One turn sends every row of this set to another row. A few are shown first. Where does it send the rows asked after them?
dugas: [-.10 .23 .04 .33 -.11 .01 -.06 -.07 -.19 -.04 .16 -.02 .20 .20 .00 .14 .08 .09 -.39 -.04 -.02 .09 -.14 -.03 .02 .28 .15 .01 -.01 .04 .00 .03 .31 .24 .31 -.24 -.05 -.15 .28 -.17 -.11]
Zis: [.17 .17 .03 -.16 -.07 .07 -.19 -.32 .00 -.18 .10 -.06 -.32 -.02 -.14 -.06 -.10 -.27 -.15 -.02 .16 -.27 .11 .11 -.03 -.06 -.28 .17 .07 .23 -.02 .09 -.04 .38 -.09 .03 .08 -.15 -.09 .07 .23]
zop: [.19 .31 .22 -.02 -.15 .02 -.13 -.29 -.10 -.25 -.01 -.07 -.19 -.02 -.20 -.04 -.02 -.10 -.14 -.12 .09 -.08 -.04 -.02 .07 -.29 -.35 .11 .07 .21 -.05 .15 .00 .31 -.03 -.32 .08 .15 -.06 .00 .09]
liv: [.17 .13 .06 -.07 -.22 -.06 .02 -.30 -.11 -.22 -.02 -.17 -.14 -.04 -.07 -.18 -.09 -.07 -.09 -.33 .14 -.14 -.13 .01 .08 -.10 -.34 .06 -.08 .25 -.05 .18 -.09 .32 -.09 -.10 .05 .11 -.20 .12 .28]
Gugan: [-.01 .02 -.26 .07 -.04 .04 -.28 -.05 -.16 -.05 .23 .16 .28 .21 .12 -.07 .12 .00 -.44 -.11 .04 -.07 -.10 .08 -.03 .32 .08 .01 .04 .20 .13 .02 .25 .25 .34 .12 -.01 -.22 .03 .06 -.06]
vof: [.09 -.03 -.04 -.29 .22 .00 -.01 -.03 .02 .09 .17 .16 -.07 .25 .01 -.15 -.07 -.08 -.16 .28 .04 -.05 .16 .12 -.01 .02 .06 .05 -.28 -.01 -.27 -.23 -.07 -.03 .01 .09 -.11 .16 -.14 .06 -.18]
piv: [.11 .00 .02 -.20 -.08 .07 -.13 -.47 .05 -.10 .14 -.05 -.12 -.04 -.01 -.16 -.15 -.07 .02 -.17 .15 -.28 -.02 -.06 .16 -.16 -.29 .11 -.05 .13 -.02 .02 .01 .50 -.09 -.18 .04 -.16 -.12 .13 .23]
puson: [.23 .13 -.12 .28 .20 -.06 -.17 -.21 -.45 -.03 .15 .27 .08 .19 .34 -.22 -.24 .17 -.19 .01 .12 .05 .05 -.06 .12 -.15 -.04 .21 .00 -.23 .03 .15 .12 .06 .11 -.14 -.10 -.05 .16 .04 .02]
suti: [.21 .23 -.16 .25 .05 -.15 -.15 -.10 -.23 .03 .09 .22 .07 .11 .28 -.30 -.10 .14 -.29 .04 .16 .05 .00 -.09 .05 -.11 .03 .15 -.07 -.25 .09 .16 -.06 -.14 .16 .23 .01 .03 .15 .17 .18]
Sanam: [.05 .02 .06 -.15 .14 .08 -.05 -.01 -.18 -.01 .13 .15 -.11 .22 -.06 -.15 -.05 -.08 -.11 .25 -.11 .10 .06 .13 .03 -.07 .01 .11 -.17 -.03 -.29 -.16 .10 .04 .02 -.17 -.17 .29 -.08 .04 -.44]
zipit: [.02 -.05 -.05 -.12 .06 -.01 .12 .07 -.23 -.11 .04 -.01 -.17 .20 -.01 -.22 -.12 -.11 -.11 .05 -.08 .13 -.04 .27 -.02 .18 .00 .12 -.25 .04 -.32 -.13 .02 .04 -.05 .03 -.16 .30 -.18 .11 -.30]
dusav: [-.08 -.04 -.26 .11 -.11 .05 -.19 .03 -.10 -.16 .15 .08 .26 .17 .10 -.06 .13 .02 -.40 -.26 .06 .03 -.23 .06 -.02 .40 .09 .05 -.03 .18 .13 .00 .23 .22 .31 .08 .02 -.21 .03 .10 .00]
nutog: [.24 -.12 .19 .26 .14 -.05 .35 .09 .17 .02 -.08 .24 .21 .23 .01 -.06 .13 .04 .24 -.10 -.23 .24 .05 .03 .28 -.04 -.30 -.01 .09 -.06 .06 .17 .39 .17 -.01 .25 .17 -.13 -.09 .06 .16]
lari: [.24 -.02 .20 .29 .16 -.05 .31 .17 .15 -.08 -.13 .20 .09 .25 -.06 .00 .21 -.01 .19 -.01 -.26 .29 .06 .14 .21 .03 -.31 .07 .18 -.04 .08 .18 .37 .13 -.02 .28 .19 -.15 -.01 .05 .13]
Povor: [.16 -.07 .12 .30 .11 .07 .29 .18 .23 -.01 .03 .24 .10 .25 .00 -.02 .09 .02 .31 -.02 -.31 .25 .00 .18 .25 -.08 -.20 .02 .08 -.11 -.02 .07 .39 .15 -.10 .34 .06 -.07 -.04 .09 .12]
Vife: [.20 -.14 .09 .20 .08 -.10 .28 -.03 .06 .19 .01 .25 .11 .34 .03 -.06 .14 -.03 .27 .18 -.28 .11 .16 .02 .28 .01 -.30 .00 .07 -.08 .05 .24 .37 .26 -.06 .29 .08 -.30 -.01 .13 .07]
nuvi: [.12 .02 .01 -.24 -.07 .04 -.14 -.42 .00 -.13 .07 -.04 -.13 .06 -.04 -.08 -.08 -.03 -.01 -.12 .18 -.24 -.02 -.11 .16 -.17 -.34 .13 -.08 .19 .00 .12 -.08 .39 -.12 -.31 .03 -.16 -.09 .13 .24]
kevas: [.02 .14 .09 -.09 -.31 .05 -.10 -.31 -.02 -.03 .02 -.13 -.32 .00 -.21 .02 .05 -.16 -.08 .08 .16 -.14 -.04 -.14 .05 -.16 -.29 .15 -.10 .11 -.06 .23 -.16 .26 -.11 -.20 .08 -.07 .02 .15 .19]
runo: [.01 .04 .00 .27 -.17 .10 -.06 -.14 .00 .03 -.04 .41 .24 .20 -.05 .02 .29 -.09 -.41 .21 -.26 -.13 .02 .35 .01 .21 -.09 .20 .00 -.12 .01 .16 .01 .30 .28 -.27 .14 .09 -.13 .04 -.16]
kag: [-.09 .25 .04 .27 -.06 -.04 -.03 -.07 .02 -.01 .15 -.03 .26 .20 .02 .15 .10 .15 -.41 -.04 .04 .03 -.13 -.08 .05 .28 .19 -.02 -.08 .00 .02 -.03 .21 .15 .34 -.13 .00 -.18 .29 -.17 .03]
Mitus: [-.01 .19 .13 -.04 -.32 .04 -.10 -.40 .05 -.01 .09 -.18 -.33 -.08 -.20 -.04 -.03 -.18 -.04 .11 .09 -.18 -.04 -.13 .07 -.15 -.25 .14 -.06 .02 -.09 .13 -.07 .39 -.11 -.16 .06 -.10 .07 .12 .13]
pev: [.00 .09 -.02 .27 -.16 -.05 .11 -.13 .14 -.11 -.18 .22 .30 .20 .01 -.09 .26 .10 -.38 .03 -.26 -.09 -.17 .42 .12 .35 -.10 .18 -.07 -.14 .05 .09 -.05 .30 .27 -.21 .14 .11 -.07 .07 -.06]
Lepig: [.19 -.10 .13 .28 .11 -.02 .29 .16 .02 -.04 -.09 .19 -.02 .27 -.06 .03 .18 -.12 .21 .06 -.27 .29 .11 .18 .18 .10 -.33 .11 .16 -.01 .06 .27 .39 .19 -.09 .29 .14 -.25 -.01 .09 .09]
Gureb: [.01 -.13 -.04 .21 -.05 .10 .10 -.19 .06 .16 .05 .36 .27 .26 .05 .12 .13 -.08 -.42 .16 -.10 -.24 .17 .29 .00 .34 .01 .16 -.18 -.11 -.07 .13 -.06 .29 .19 -.17 .14 -.09 -.22 -.02 .13]
fozem: [.15 -.12 .05 .24 .09 .01 .24 .04 .15 .15 .10 .27 .09 .32 .06 -.07 .08 .01 .34 .14 -.33 .14 .06 .12 .30 -.09 -.22 -.02 .06 -.12 -.03 .10 .40 .24 -.10 .34 -.03 -.17 -.01 .12 .05]
Tun: [.17 .13 -.11 .20 .27 .05 -.25 -.03 -.19 -.24 .01 .27 .03 .12 .23 -.13 -.12 .18 -.21 -.05 .18 .19 -.07 -.05 .09 -.13 -.04 .36 .05 -.29 .13 .08 .05 -.08 .13 -.17 .05 -.09 .24 .11 .12]
mol: [.05 .03 -.22 .33 -.08 -.03 -.12 -.08 -.50 -.08 .03 .11 -.10 .12 .28 -.27 -.15 .10 -.14 -.01 .06 .19 -.17 -.08 .07 .04 -.05 .30 -.06 -.28 .05 .24 .05 .02 .04 -.06 -.07 -.05 .21 .27 .00]
paga: [.15 .13 .06 -.04 -.18 .04 -.01 -.29 .00 -.27 .02 -.16 -.17 -.15 -.09 -.18 -.14 -.15 -.09 -.36 .13 -.16 -.10 .08 .02 -.07 -.29 .10 -.02 .21 -.06 .07 -.02 .39 -.08 .01 .10 .08 -.23 .11 .26]
lekap: [.17 -.12 .10 .23 .08 -.04 .23 .04 -.01 .10 -.02 .25 -.01 .33 -.05 .00 .19 -.10 .25 .22 -.31 .22 .13 .09 .23 .03 -.33 .09 .16 -.07 .07 .28 .42 .26 -.07 .21 .09 -.32 .04 .12 .00]
tof: [.22 .21 .05 -.15 -.07 .01 -.17 -.26 -.08 -.18 .06 -.04 -.27 .04 -.15 -.01 -.02 -.19 -.19 -.02 .18 -.23 .11 .07 -.02 -.13 -.33 .13 .03 .30 -.02 .18 -.15 .26 -.07 -.04 .10 -.06 -.12 .04 .27]
Bivod: [.19 -.13 .13 .23 .04 -.11 .33 -.01 .16 .18 -.03 .22 .20 .27 .03 -.11 .17 .04 .28 .04 -.27 .17 .05 -.05 .31 -.04 -.28 -.05 .02 -.13 .04 .21 .36 .20 -.02 .29 .11 -.18 -.05 .15 .12]
zoviz: [.17 -.07 .10 .28 .10 .00 .30 .08 .23 .11 .07 .24 .14 .27 .03 -.06 .08 .06 .32 .05 -.31 .18 .03 .11 .28 -.10 -.18 -.05 .04 -.13 -.04 .08 .37 .17 -.09 .37 .01 -.09 -.03 .10 .12]
nure: [-.10 -.10 .02 -.20 .03 .05 .11 .01 .12 .08 .07 .02 -.09 .16 -.04 -.13 -.02 .00 -.05 .16 .03 .11 -.08 -.04 .06 .03 .10 .10 -.40 -.16 -.30 -.21 -.08 -.09 -.01 -.06 -.08 .23 -.07 .16 -.18]
Dapu: [.15 .32 .11 -.14 -.16 -.17 -.01 -.44 .11 -.15 -.05 -.18 -.13 .05 -.10 -.16 -.01 .08 -.07 -.07 .12 -.23 -.10 -.07 .21 -.17 -.31 .03 -.08 .14 .01 .11 -.18 .31 -.03 -.18 .03 .01 .05 .07 .23]
tude: [.00 -.15 -.04 .21 .03 .07 .21 -.20 .13 -.04 -.06 .26 .36 .24 .11 .04 .08 .13 -.32 -.09 -.12 -.17 -.03 .35 .14 .38 -.04 .18 -.19 -.14 -.04 .04 -.03 .37 .19 -.33 .12 -.08 -.17 -.03 .14]
maz: [.14 .36 .18 -.06 -.18 -.11 -.01 -.44 .20 -.14 .01 -.21 -.12 -.07 -.13 -.18 -.07 .03 -.06 -.10 .08 -.23 -.12 -.05 .18 -.19 -.26 .04 -.03 .05 -.03 .01 -.08 .36 -.01 -.10 .05 .06 .07 .04 .20]
rif: [-.14 .18 .02 .33 -.21 .00 -.03 -.10 -.11 .12 .22 -.01 .22 .17 .01 .14 .12 .04 -.41 .02 .03 .02 -.09 -.17 -.01 .27 .20 -.04 -.12 -.01 -.03 .07 .24 .18 .31 -.11 -.03 -.14 .22 -.11 -.03]
sifi: [.01 -.15 -.02 -.28 .30 .08 .08 .01 .07 -.15 .05 .07 .00 .21 .05 -.17 -.12 .09 -.01 -.04 .03 .11 -.09 .12 .13 .05 .01 .15 -.30 -.07 -.24 -.31 .02 .04 -.01 -.20 -.12 .17 -.12 .07 -.19]
Boz: [.04 -.06 -.02 .35 -.10 .07 .17 -.11 -.14 -.05 -.04 .26 .24 .22 .04 .03 .08 -.07 -.42 -.05 -.20 -.12 .03 .48 -.01 .41 -.05 .17 -.11 -.04 -.09 .17 .03 .35 .18 -.22 .10 .07 -.24 -.06 .03]
dukos: [.12 -.10 .04 .27 .08 .03 .23 .09 .07 .11 .10 .23 -.01 .34 .01 -.02 .08 -.04 .33 .21 -.36 .18 .07 .17 .26 -.02 -.22 .04 .08 -.12 -.04 .15 .39 .25 -.15 .32 -.04 -.22 .04 .12 .02]
Kav: [-.12 -.10 -.05 .19 -.21 .09 .05 -.19 .22 .10 -.07 .32 .30 .18 .00 .02 .31 .04 -.32 .14 -.17 -.13 -.11 .18 .13 .27 -.03 .20 -.17 -.26 .03 .10 -.08 .26 .24 -.27 .18 -.02 -.10 .15 .01]
Bak: [.07 .00 -.09 .36 .02 .08 -.06 .00 -.32 -.05 .06 .18 .02 .02 .26 -.12 -.16 .09 -.20 -.15 .21 .22 -.07 -.20 .00 -.07 .04 .25 -.13 -.31 -.01 .17 .03 -.15 .06 -.04 .06 .02 .06 .15 .23]
muvo: [.16 -.04 .11 .29 .17 .07 .26 .19 .18 -.06 .01 .22 .01 .29 -.04 .04 .10 -.01 .28 .06 -.33 .26 .04 .25 .22 -.04 -.21 .07 .12 -.09 -.02 .10 .39 .15 -.13 .31 .05 -.13 .01 .05 .10]
navu: [.06 .16 .03 -.19 .22 -.13 .12 .04 .05 -.19 -.03 -.06 -.10 .25 -.03 -.23 -.06 .10 -.13 .12 -.07 .10 -.09 .28 .11 .13 .00 .12 -.23 -.04 -.24 -.26 -.06 -.01 .02 -.02 -.14 .26 .04 .01 -.26]
mut: [.13 -.08 .06 .25 .12 .06 .22 .16 .12 .00 .04 .21 -.05 .33 -.02 .01 .10 -.06 .29 .16 -.33 .24 .06 .26 .22 .01 -.23 .09 .13 -.08 -.01 .12 .38 .20 -.14 .36 .00 -.21 .04 .10 .05]
Sulef: [-.06 -.08 -.22 .06 -.06 .12 -.26 -.04 -.07 -.06 .23 .21 .35 .16 .13 -.04 .12 .03 -.37 -.23 .08 -.02 -.16 -.06 .00 .27 .10 .01 -.03 .12 .12 -.04 .27 .22 .33 -.01 .04 -.22 -.01 .09 -.01]
pid: [.11 .34 .25 .03 -.15 .10 -.13 -.30 .00 -.26 .01 -.12 -.25 -.12 -.25 -.04 -.04 -.16 -.11 -.08 .05 -.08 -.04 .04 .04 -.24 -.29 .16 .12 .12 -.06 .08 .04 .37 -.04 -.24 .11 .10 .02 -.02 .07]
Tuda: [.14 .19 -.20 .26 .18 -.14 -.05 -.03 -.29 -.15 .01 .06 -.14 .19 .26 -.17 -.16 .15 -.25 .06 .17 .11 -.02 .09 .05 .14 .01 .31 -.05 -.24 .07 .17 -.09 -.09 .06 .10 -.02 -.18 .28 .09 .20]

nutog moves to lari
suti moves to Bak
tude moves to pev
Now find these:
Povor moves to muvo
sifi moves to navu
Gugan moves to rif
zop moves to tof
maz moves to paga

One turn sends every row of this set to another row. A few are shown first. Where does it send the rows asked after them?
goto: [.29 .00 .19 -.30 .26 .26 .12 -.05 .03 .15 -.13 -.04 -.48 .18 -.28 .14 .13 .12 -.01 .08 -.03 -.30 -.24 -.28 -.13]
Baso: [.05 -.01 .11 -.34 -.19 .35 .46 .11 -.02 -.11 -.14 -.06 -.18 -.16 .04 .09 -.02 .30 .28 -.02 -.10 .25 .28 -.44 -.08]
Vibin: [-.06 .08 -.17 -.52 .05 .10 .36 .34 .14 -.02 -.23 -.02 -.51 -.12 -.13 -.04 -.07 .16 .45 .07 -.19 -.23 .01 .08 -.01]
boru: [-.25 -.12 .06 -.15 .01 .13 .26 -.33 .07 -.19 -.45 -.03 -.44 -.17 -.13 .15 -.10 .13 .11 .18 .09 .18 .12 -.07 -.20]
vosal: [-.06 -.22 -.10 -.30 .11 .16 -.08 -.30 -.03 -.04 .10 .08 -.34 .16 -.05 .12 .27 .16 .09 .24 -.09 -.03 .25 .19 .01]
nudum: [-.27 -.35 -.04 -.20 .00 .12 .11 -.04 .18 -.03 -.34 -.12 -.30 -.01 .07 .14 .00 -.01 .30 .15 .03 .20 .07 .01 -.42]
dovo: [.13 .04 .23 -.41 .22 .27 .05 -.07 -.09 .12 -.23 -.16 -.49 .18 -.09 -.17 .18 .09 .20 -.01 .17 .20 .34 -.20 -.05]
zuvim: [.03 -.16 -.25 -.48 .32 .17 .10 -.25 -.37 -.09 .02 -.26 -.43 -.16 -.11 .02 .04 .28 .33 .06 -.14 .12 -.12 -.12 -.18]
dum: [-.05 -.03 .14 -.21 .18 .37 .22 .16 .24 -.25 .00 -.01 -.20 .10 -.12 .22 .11 .13 .04 .11 .08 .34 -.30 -.12 .10]
vupa: [.00 -.06 .00 -.27 .17 .31 .46 .26 .17 .04 -.08 -.10 -.16 -.26 .02 .09 .01 .44 .39 .03 -.38 .07 .15 -.27 -.12]
tef: [.25 .10 .20 -.28 .33 .29 .09 -.04 .05 .11 -.15 -.08 -.47 .17 -.30 .14 .12 .15 .02 .09 -.09 -.27 -.25 -.27 -.16]
Dizog: [.09 -.10 .02 -.37 .18 .23 .19 -.21 -.26 -.39 .09 -.31 -.44 -.14 -.21 .05 .00 .35 .32 -.02 -.08 .25 -.13 -.13 -.19]
gare: [.01 -.08 .03 -.41 .08 .40 .20 -.09 -.03 -.06 .24 -.06 -.42 -.01 -.07 .05 .40 .30 .26 .16 -.35 -.30 .09 .00 .09]
bulid: [-.31 -.15 .05 -.13 -.02 .09 .22 -.25 .09 -.18 -.44 -.09 -.38 -.14 -.12 .15 -.08 .10 .18 .12 .05 .23 .13 -.03 -.28]
Rukud: [.21 -.19 .02 -.35 .16 .08 .20 -.01 .03 .21 -.26 -.17 -.26 .14 -.20 .25 .09 -.08 -.20 .26 .09 -.02 .03 -.19 .11]
pab: [.13 .01 -.36 -.57 .06 -.11 .21 .22 -.11 -.07 .04 -.11 -.45 .08 -.03 -.02 -.06 .20 .24 .01 -.12 .09 .07 .18 -.07]
rema: [.19 .16 .03 -.31 .23 .26 -.02 .11 .22 -.08 -.14 -.22 -.19 .22 .01 .32 .13 .06 .01 .03 -.06 -.20 .05 -.51 -.05]
Reveb: [.21 .13 .03 -.35 .20 .27 .00 .16 .24 -.07 -.11 -.29 -.14 .23 .01 .32 .14 .03 .01 .03 -.06 -.10 .11 -.48 -.06]
bir: [.22 -.20 .03 -.30 .15 .04 .16 -.01 .10 .15 -.19 -.24 -.23 .19 -.16 .27 .08 -.03 -.20 .22 .07 -.06 .06 -.22 .13]
Vabez: [.02 .01 .09 -.31 -.07 .34 .50 .16 .00 -.10 -.17 -.05 -.18 -.23 .03 .04 -.01 .35 .37 -.02 -.13 .22 .27 -.39 -.07]
pive: [-.23 -.14 .01 -.27 -.07 .44 -.02 .01 .27 -.03 .02 .14 -.13 .09 -.01 .20 .21 .12 .34 .19 -.20 -.14 .25 -.09 .12]
ranim: [-.15 -.22 -.19 -.27 -.09 -.01 -.01 .16 -.06 -.22 .09 -.20 -.42 .17 .03 .24 -.06 -.02 .09 .04 -.09 .06 .19 .20 -.16]
kituv: [.12 -.06 .15 -.32 .18 .25 .16 -.21 -.19 -.44 .08 -.34 -.43 -.10 -.22 .06 -.04 .37 .31 .01 -.13 .21 -.10 -.17 -.19]
Dagal: [.05 -.13 -.23 -.48 .10 .29 .28 .18 -.30 -.01 .09 .04 -.66 -.15 -.16 .01 -.04 .17 .28 .10 -.06 -.18 .03 .00 .12]
buse: [-.13 .03 -.20 -.41 .08 -.03 -.09 .24 .17 -.21 -.19 -.04 -.27 .12 -.13 .10 -.22 .08 .46 .02 -.15 .00 .01 .15 -.15]
goro: [-.16 .09 .04 -.15 .18 .22 .05 .32 .13 -.14 -.16 .12 -.34 -.06 -.07 .15 -.17 .23 .42 .04 -.33 -.25 .29 -.03 -.07]
nofod: [-.07 .14 .13 -.49 .10 .18 .21 -.15 .00 -.10 -.29 -.19 -.26 -.24 -.33 .32 .22 .09 -.08 -.17 -.36 -.08 .07 -.17 -.07]

Vabez moves to Dizog
Rukud moves to Reveb
vupa moves to zuvim
Now find these:
goto moves to bir
Baso moves to kituv
pab moves to buse
goro moves to Dagal
dum moves to nofod
gare moves to vosal

